Small tables with named rows and columns. After each table, cells are looked up by row and column.

Table lerora
	mamit	rotem
tid	8.21	3.58
fupuset	8.12	5.91
sarevu	4.53	7.26
tizurub	6.76	7.42
lebigi	7.94	6.87
mimase	5.70	7.27
pof	6.03	7.52
sur	2.74	6.60
let	6.80	6.60
giga	1.38	4.60

rotem of fupuset = 5.91
rotem of tid = 3.58
mamit of let = 6.80
mamit of tid = 8.21
rotem of pof = 7.52
rotem of mimase = 7.27
mamit of mimase = 5.70
mamit of tizurub = 6.76
mamit of sur = 2.74
rotem of giga = 4.60
rotem of lebigi = 6.87
mamit of pof = 6.03
rotem of sarevu = 7.26
rotem of tizurub = 7.42
Row with the largest mamit: tid

Table tiboro
|  | pilip | tuvufun | rad | medi |
|---|---|---|---|---|
| sotep | 417 | 484 | 621 | 542 |
| dazodi | 568 | 602 | 590 | 488 |
| mozava | 600 | 591 | 603 | 460 |
| guni | 513 | 362 | 415 | 332 |
| pizira | 419 | 188 | 692 | 251 |
| kis | 788 | 253 | 549 | 654 |
| buz | 474 | 553 | 350 | 461 |
| vuver | 925 | 270 | 462 | 511 |
| sidi | 354 | 430 | 556 | 542 |
| fidirap | 592 | 541 | 610 | 454 |
| zerug | 465 | 386 | 460 | 571 |
| nufadeb | 488 | 454 | 464 | 577 |
| kuv | 460 | 367 | 577 | 317 |
| zoza | 572 | 311 | 585 | 278 |

pilip of vuver is 925
rad of buz is 350
medi of kuv is 317
rad of fidirap is 610
tuvufun of nufadeb is 454
tuvufun of sotep is 484
tuvufun of zerug is 386
rad of sidi is 556
medi of zerug is 571
tuvufun of fidirap is 541
medi of pizira is 251
rad of dazodi is 590
medi of kis is 654
rad of zerug is 460
pilip of nufadeb is 488
rad of kuv is 577
pilip of zerug is 465
pilip of sotep is 417

Table laf
,rof,fid,vofame,fatu,vaf,siz,duv,bodud
bubafa,2.65,2.62,4.61,4.67,4.05,4.66,3.45,3.62
palit,6.09,5.34,4.08,5.97,3.70,2.40,2.89,4.40
zasun,4.40,4.66,7.30,1.98,5.32,6.49,7.47,4.97
lakura,4.08,4.04,4.24,3.25,3.98,3.57,4.20,4.92
kogi,4.17,4.02,4.31,4.13,4.30,4.15,4.21,4.45
ripiro,4.32,4.24,4.38,4.28,4.34,4.26,4.29,4.39
pif,5.28,4.26,3.98,5.70,4.93,4.83,5.49,5.16
tav,2.82,7.80,2.57,4.47,3.23,5.97,4.08,2.86
fuzarum,3.63,4.39,7.98,2.22,2.11,2.42,3.49,4.66
telin,4.54,4.76,5.65,4.03,4.15,4.82,5.62,5.01
tam,4.01,5.59,7.29,3.63,3.14,3.90,2.96,2.74
nudizo,4.32,4.75,3.96,4.15,3.52,3.49,4.25,5.10

What is the vofame of ripiro in laf?
4.38
What is the vofame of zasun in laf?
7.30
What is the fatu of fuzarum in laf?
2.22
What is the vofame of tav in laf?
2.57
What is the rof of zasun in laf?
4.40
What is the vofame of telin in laf?
5.65
What is the siz of telin in laf?
4.82
What is the duv of kogi in laf?
4.21
What is the duv of ripiro in laf?
4.29
What is the siz of zasun in laf?
6.49
What is the duv of tam in laf?
2.96
What is the fatu of kogi in laf?
4.13
What is the duv of pif in laf?
5.49

Table mafufo
	talido	pir
logufi	107	106
ver	106	108
bofub	108	107
gef	160	127
fos	105	241
rada	108	49
mobodep	154	132
kozube	119	102
dezar	126	114
retolad	113	130
pomuzot	126	122
rogolo	128	130

ver, pir => 108
bofub, pir => 107
gef, pir => 127
pomuzot, pir => 122
logufi, talido => 107
dezar, pir => 114
gef, talido => 160
kozube, talido => 119
rada, talido => 108
rogolo, talido => 128
logufi, pir => 106
dezar, talido => 126
mobodep, pir => 132
mobodep, talido => 154
bofub, talido => 108

mumosof
columns: tede, sevuzu, radopo, sebifu, turen, fufufar, natag
migi: [2475, 4124, 3859, 3523, 6207, 5966, 8644]
lezo: [5886, 5012, 5149, 5788, 1531, 2600, 2570]
fol: [5148, 3988, 1922, 2714, 4879, 8149, 5087]
bul: [3461, 6943, 5940, 5470, 6309, 9302, 4367]
besut: [1734, 4822, 6562, 6464, 3551, 3038, 2989]
fif: [8405, 5671, 6540, 7036, 3584, 6251, 2683]
dudag: [2737, 3954, 5996, 6508, 1193, 5700, 4113]
betog: [3068, 5606, 5825, 6042, 1036, 3889, 3493]
tefabit: [5727, 6889, 7558, 7364, 3775, 7940, 3740]

fif, fufufar: 6251
besut, tede: 1734
lezo, sevuzu: 5012
besut, sebifu: 6464
lezo, turen: 1531
betog, natag: 3493
fol, turen: 4879
fol, tede: 5148
migi, tede: 2475
betog, sevuzu: 5606
dudag, natag: 4113
betog, fufufar: 3889
besut, turen: 3551
Row with the largest sevuzu: bul

